Each row of Y is roughly a mix of the hidden directions of one of several groups.
Y, 81 rows:
[[-30  12  11 -33  -7 -42  -3   5  43 -23]
 [-14 -17  42 -17  25 -26 -35 -11  36  -6]
 [-65   4   0 -21  -4 -20   8   1  30 -19]
 [ -7  38 -17 -29  -7 -45  13  26   4 -32]
 [  7   9  -9  18 -36  10 -58  32  11  -9]
 [-17  -3  -4  -9   7  40  -8   0 -63  22]
 [ 28 -21   1  33  20  38 -21  -4 -31  31]
 [-13  11 -12   2   5  31  34  -8 -51  35]
 [  3 -40  14   4 -17  37 -48  -2   2 -27]
 [ 27 -35 -13 -11  18  -3 -35 -52  -8   2]
 [-22   5  42  36  21 -18 -26  -3 -32  20]
 [-22  -6  49  22  29 -14 -13  -1 -42  13]
 [  8  47  -2  14  19   8 -14  10 -57  10]
 [  5  -9  -1 -34  22 -44 -41 -21  19 -18]
 [  2  10 -12  36 -40  26 -39  33   3  -2]
 [ 65   1  -2   7   0  16   6 -10 -22  36]
 [ -1 -26   4 -33   3   0  51 -42  14  16]
 [ 13 -39  17  20 -21  48  -9 -26   7 -24]
 [-12  40   2  -1 -17  -3  38  48 -21 -17]
 [ 23 -37  16  -6 -29  31 -19 -33  24 -20]
 [ 10  57 -16  -9   7 -32  26   3 -14  30]
 [  7  34 -11  45 -37   1 -18 -12  22  30]
 [-24 -14 -13 -13   8 -16  64  -5  16  26]
 [ 20  35   3  19  -7   8 -56  19 -26 -13]
 [-20  34  -8  12 -20   1   0  64  -2  15]
 [-21  37 -18  -4 -37  -2  24  48  -9  -4]
 [ 16 -31  13   2  16  18 -57  -6 -29  21]
 [ 43   4 -48  -8 -21  20  -2   3  32 -18]
 [-49 -15   8 -14   3 -26  14  31 -11 -41]
 [ 12 -46  23  -2   6  29  -8 -49 -20   2]
 [ 18 -27  11 -26 -26  39 -42 -25  -7  -5]
 [ 28 -28 -12  23  10  36 -28 -19 -29  30]
 [ 23   4 -49   7 -21  22  -6   7 -48  14]
 [ 57  10 -19   0 -11  -8  -2 -10   9  49]
 [ -4 -29   1  -2 -26  47 -49   6 -18  -5]
 [ -8  29 -14 -27  -4 -44  30   0  23 -36]
 [-17  37 -21  11 -17 -10  48  25  30  -5]
 [ 21  -2  -4   2 -38 -18   2  -7  65  -6]
 [-41 -13  27 -34  31 -39   6  -3  -5  13]
 [ 48  12 -12  36 -22  45  -5  -9  -6   2]
 [  4  29   1  19   8  -3 -56  35 -26 -16]
 [ -3 -14  33  30  29  -4 -26  16 -47 -17]
 [  0  22   0  36   6  -6 -48  41 -14 -23]
 [ 18  24 -36  19 -17  22  34  23 -38   7]
 [ 28 -25   7  25  27  28 -38  -9 -23  30]
 [ 24   1 -47 -36 -13  -4   5   0  46  -5]
 [-10 -14  43   8  36 -14 -34   1  39   9]
 [ 53  -5   3   2  28 -20 -31  -5 -11  38]
 [ 19  11 -45  16 -24  29  15  12 -42  14]
 [-29  17   8  45  -1  28 -39 -17  15 -21]
 [ 18  25 -50   8 -20  11  12  26 -40   7]
 [-24 -30 -11 -28  -1   5  54 -16   8  30]
 [ 60 -12   8  -5  22  -8  -4   3 -33  33]
 [ -2 -18  -3 -45  -2  -5  44 -36  12  27]
 [-11  -6  55  -1  36 -22 -16   2  36  -6]
 [  2   9  10 -15  40 -18  52 -34 -16   6]
 [ 13   4 -44   1 -35  28  11   3 -47   7]
 [ 38  -9 -34 -20 -10  44  15  -2  15 -31]
 [ 17 -33  -6 -17  15 -10  -9 -64  11 -11]
 [  5  39  -9  23  12 -10  59  18  17  -9]
 [ 14 -25  15 -11 -15  50 -34 -26 -27  -7]
 [-43  -5   2 -30  -7 -47  29  25   2  -5]
 [-43 -18  22 -41  34 -31   8   1  -2  -4]
 [ 30  18 -26  46 -42  20  -7  12   3 -10]
 [-40  -5  43 -31 -11 -23 -12   7  29 -19]
 [  4 -18  18 -23  28 -46   1 -13  37 -29]
 [  1 -37  14  -6  13   3 -62 -21   7  20]
 [ 15 -39  14  -1  14  18 -53 -19 -22  19]
 [ -3 -32  11  -8  -8  37 -56   4 -21 -17]
 [ -1  15  -4  -4  20 -23  67 -21   5  18]
 [ 14  21   6  -3   9  37 -12 -17 -62  12]
 [ 28  10 -30  32 -24  39 -20   1  16 -31]
 [-26 -27  25 -41  45 -18   6   2 -16 -10]
 [ 32  -4 -39 -39 -18  17  32  -2  26  -5]
 [ 15 -15  15  -6 -10  25 -65  -3 -12 -24]
 [-50   4  21 -12  14  34   2 -40  22  -5]
 [ -6  25  -9  14  15 -39  56   3  22  11]
 [ 36  -1 -38 -37 -24   0  35   5  22  11]
 [-48  -9  36  -7  39  15 -16 -24  -3 -14]
 [-43 -14  35 -28  41 -25  -3 -10  -7   7]
 [ 18  -7 -42 -29 -16  26  18   6  27 -39]]

Here is one row from each group, named. Which group is each of the other rows in?
[-45  -1   8 -31  10 -52   7   5  17  17] : Q
[ 31 -30   4   3  41  -5 -22 -49   7   4] : T
[ 10 -36  18   3 -12  28 -51  -6   7 -34] : H

[ -5  33  -2  -8  15 -41  37   5  35 -28] : T
[ 25  31 -30  32   8  13  42  21 -23   6] : T
[-25  12  21 -21   9   3  14 -44  19  47] : Q
[-34 -20  43 -35 -10 -18 -16 -15  25 -19] : T
[-23 -27  -2 -24  23 -14  58 -18  11  14] : H
[ 10 -41  24  -5   5  40 -26 -29 -18 -26] : H
[ 17  -7 -26  -5 -29  30  16 -11 -58  -4] : T
[ 40  16 -22  35 -43  30  12   6  -6   0] : Q
[-16  25 -15   1 -41  17  35  38 -28  -4] : T
